In the data rows, zero lies at 4.5, halfway between 4 and 5.
Here is a table of points, one per row:
3|8|8|4|9|8|6|2|7|3|3|2|7|6|5|3|8|3|7|3|2|7|2|3|3|3|3|4|5|6|5|2|1|3|4|3|7|5|6|3|7|4|2|6|4|7
4|2|6|7|6|7|3|6|5|6|3|8|6|5|2|3|3|1|6|3|3|5|4|4|4|4|3|6|5|4|6|6|6|8|6|4|5|5|6|2|4|6|3|2|6|6
3|4|3|3|2|4|6|3|4|2|4|8|6|6|4|7|2|2|5|5|5|7|7|8|5|6|6|5|6|6|2|2|3|5|2|5|7|5|5|5|7|3|4|7|2|3
6|8|4|3|3|6|5|3|3|4|4|7|5|6|3|5|6|4|5|4|2|3|4|6|1|7|7|2|3|6|4|4|4|3|4|5|6|7|6|3|6|2|3|8|3|3
3|3|5|3|7|8|3|3|8|5|5|4|4|3|7|4|2|7|7|3|2|3|2|5|9|1|4|7|6|7|3|2|5|2|7|2|7|6|6|2|6|7|3|3|4|4
7|2|3|5|7|7|2|6|6|6|3|2|2|3|5|2|6|7|4|3|7|7|3|3|4|2|3|6|5|4|2|2|7|5|6|4|7|6|4|3|5|7|3|2|3|7
5|4|3|6|3|2|2|6|1|8|3|3|1|3|3|3|3|6|4|7|7|4|5|3|3|3|4|0|5|5|7|7|6|4|4|3|2|6|3|3|2|5|7|3|7|7
2|6|4|3|4|7|4|4|5|4|4|6|6|6|4|5|6|2|6|5|1|6|5|6|5|5|4|3|4|5|6|2|3|5|4|2|6|7|4|6|5|5|1|6|3|3
7|6|4|6|7|3|2|7|3|5|7|3|3|2|8|6|4|7|2|5|6|3|6|5|7|4|5|4|4|5|5|7|5|5|3|5|2|3|2|2|2|7|6|5|7|5
4|6|4|3|2|4|4|3|6|4|6|4|4|4|4|6|3|7|5|4|2|3|4|4|2|5|5|3|2|5|4|8|4|5|3|7|5|4|4|5|6|3|5|5|0|3
4|2|6|3|8|8|6|4|6|3|5|3|5|7|3|5|5|5|7|3|6|5|6|3|3|2|4|4|4|3|5|2|5|3|8|5|7|2|6|6|3|6|7|4|2|3
5|6|6|7|1|2|4|6|5|3|5|8|3|4|2|4|4|3|3|6|8|7|7|4|3|2|7|8|7|5|6|7|7|6|7|6|1|6|4|7|2|5|6|5|6|5
3|8|5|2|3|3|4|4|3|2|2|2|6|6|4|1|8|2|3|6|3|7|8|2|3|7|6|3|2|4|4|3|2|4|5|2|4|2|5|4|5|2|4|6|5|4
5|3|5|4|7|6|4|4|6|4|6|3|3|2|4|6|4|6|3|4|4|4|3|5|6|1|2|4|5|3|3|1|6|2|3|4|6|5|4|7|5|6|5|3|4|8
4|3|3|5|7|6|6|2|3|4|7|3|2|1|3|7|3|7|5|5|0|3|2|4|5|5|5|4|6|5|6|5|6|7|4|4|3|5|5|7|2|2|5|4|6|5
3|7|7|3|2|2|6|3|7|3|4|2|7|7|4|4|6|5|2|5|1|6|5|6|4|7|5|3|4|6|4|8|2|1|5|5|2|3|5|3|7|4|4|7|5|3
7|4|5|6|7|2|4|7|3|6|8|3|4|5|8|5|5|7|1|3|5|3|6|4|6|4|3|7|5|3|5|7|4|4|6|4|3|2|2|3|5|7|5|3|7|6
3|5|3|3|2|5|5|3|5|3|4|9|6|6|5|7|3|2|5|5|4|7|6|6|6|7|6|4|7|6|2|2|4|5|3|4|6|4|6|5|7|2|3|6|1|4
2|7|6|5|2|1|3|2|3|2|5|4|5|5|5|6|6|6|3|4|4|3|5|6|5|6|4|4|2|6|4|6|1|3|2|5|2|4|3|8|3|3|6|6|4|3
4|3|5|8|5|8|6|6|7|5|5|8|7|5|3|5|3|3|6|5|8|4|2|3|1|6|5|6|4|3|6|5|6|3|6|5|8|4|7|5|3|6|5|2|6|6
5|2|5|5|1|5|5|6|3|4|6|7|7|5|3|4|3|3|8|4|7|7|3|5|3|3|4|5|4|4|7|4|7|8|7|4|2|4|6|5|3|3|2|5|6|7
2|2|4|4|1|7|7|2|3|5|4|7|8|6|8|4|2|1|6|4|4|2|6|7|4|8|7|4|6|2|2|2|3|6|3|7|7|6|5|5|6|3|4|4|3|3
5|4|3|6|2|1|7|7|5|4|3|7|6|3|2|4|4|1|6|5|8|8|5|6|4|2|8|6|6|5|7|5|7|7|7|6|2|5|7|7|2|7|5|5|6|6
6|3|2|5|7|3|5|2|2|5|6|4|2|0|6|7|4|7|4|4|3|3|4|3|5|4|6|3|2|5|3|6|5|5|5|6|3|7|3|6|4|2|6|3|4|2
8|5|7|7|7|1|4|6|2|5|6|4|4|4|7|5|4|7|1|3|4|3|4|4|7|4|5|7|5|2|5|7|5|4|6|3|3|1|2|2|5|8|5|4|6|5
6|2|2|5|8|7|2|7|8|6|1|6|4|5|3|2|4|5|5|2|6|3|2|2|5|1|2|6|5|6|4|6|6|7|6|6|7|3|6|4|5|6|3|2|6|3
6|5|3|4|7|2|4|6|5|6|6|2|2|4|5|2|8|6|3|6|8|5|2|4|6|1|3|4|6|2|4|6|7|5|4|4|3|5|2|1|4|6|8|2|5|5
5|6|7|7|0|2|3|8|2|7|4|3|2|3|3|5|5|7|3|7|9|3|7|5|7|8|3|3|5|1|8|7|5|4|4|7|2|5|2|6|2|2|8|8|7|5
7|2|4|5|8|5|2|5|7|6|3|3|2|3|4|3|5|5|4|5|7|6|2|3|4|2|3|5|6|3|4|3|6|5|4|4|6|6|5|5|4|7|1|2|4|7
5|6|2|2|2|8|6|3|3|4|6|3|1|6|5|4|4|4|6|5|4|4|5|3|3|6|3|2|1|5|3|4|4|6|3|3|3|4|5|4|2|3|6|5|4|5
7|5|5|6|4|2|5|6|2|7|7|3|3|4|5|4|5|7|2|6|6|3|6|3|7|3|4|5|3|4|6|7|5|5|4|5|3|4|2|2|3|7|4|3|7|4
3|3|4|3|9|7|6|3|6|7|4|8|5|3|7|4|2|5|6|4|4|1|2|7|3|8|3|6|4|4|3|2|4|2|3|5|6|6|4|5|5|5|7|1|2|4
3|7|6|2|3|3|4|4|5|2|1|2|7|6|4|1|7|2|4|5|4|7|7|3|6|7|5|2|3|5|5|3|2|2|6|3|5|3|3|4|5|3|6|7|6|5
3|1|3|3|1|5|5|4|3|3|4|7|7|4|6|7|2|1|5|6|3|2|5|7|4|6|4|7|6|5|3|1|4|5|3|6|5|5|6|6|8|2|4|4|1|3
3|7|8|4|3|2|5|3|7|3|5|2|6|7|4|5|8|4|4|3|2|5|5|5|3|7|6|3|3|8|5|5|2|2|2|3|3|4|3|4|5|3|2|7|5|3
There is one direction along which these points spread out most. For each point below, how far along it does it lie, from 0 to 99? 50 is the average, and the first point above lies past it. One standard deviation of the points above along it is 16.
6|2|2|5|8|7|2|7|8|6|1|6|4|5|3|2|4|5|5|2|6|3|2|2|5|1|2|6|5|6|4|6|6|7|6|6|7|3|6|4|5|6|3|2|6|3 37
3|8|5|2|3|3|4|4|3|2|2|2|6|6|4|1|8|2|3|6|3|7|8|2|3|7|6|3|2|4|4|3|2|4|5|2|4|2|5|4|5|2|4|6|5|4 66
7|2|3|5|7|7|2|6|6|6|3|2|2|3|5|2|6|7|4|3|7|7|3|3|4|2|3|6|5|4|2|2|7|5|6|4|7|6|4|3|5|7|3|2|3|7 33
5|4|3|6|2|1|7|7|5|4|3|7|6|3|2|4|4|1|6|5|8|8|5|6|4|2|8|6|6|5|7|5|7|7|7|6|2|5|7|7|2|7|5|5|6|6 44
3|7|7|3|2|2|6|3|7|3|4|2|7|7|4|4|6|5|2|5|1|6|5|6|4|7|5|3|4|6|4|8|2|1|5|5|2|3|5|3|7|4|4|7|5|3 65
6|8|4|3|3|6|5|3|3|4|4|7|5|6|3|5|6|4|5|4|2|3|4|6|1|7|7|2|3|6|4|4|4|3|4|5|6|7|6|3|6|2|3|8|3|3 71
6|5|3|4|7|2|4|6|5|6|6|2|2|4|5|2|8|6|3|6|8|5|2|4|6|1|3|4|6|2|4|6|7|5|4|4|3|5|2|1|4|6|8|2|5|5 25
7|5|5|6|4|2|5|6|2|7|7|3|3|4|5|4|5|7|2|6|6|3|6|3|7|3|4|5|3|4|6|7|5|5|4|5|3|4|2|2|3|7|4|3|7|4 28
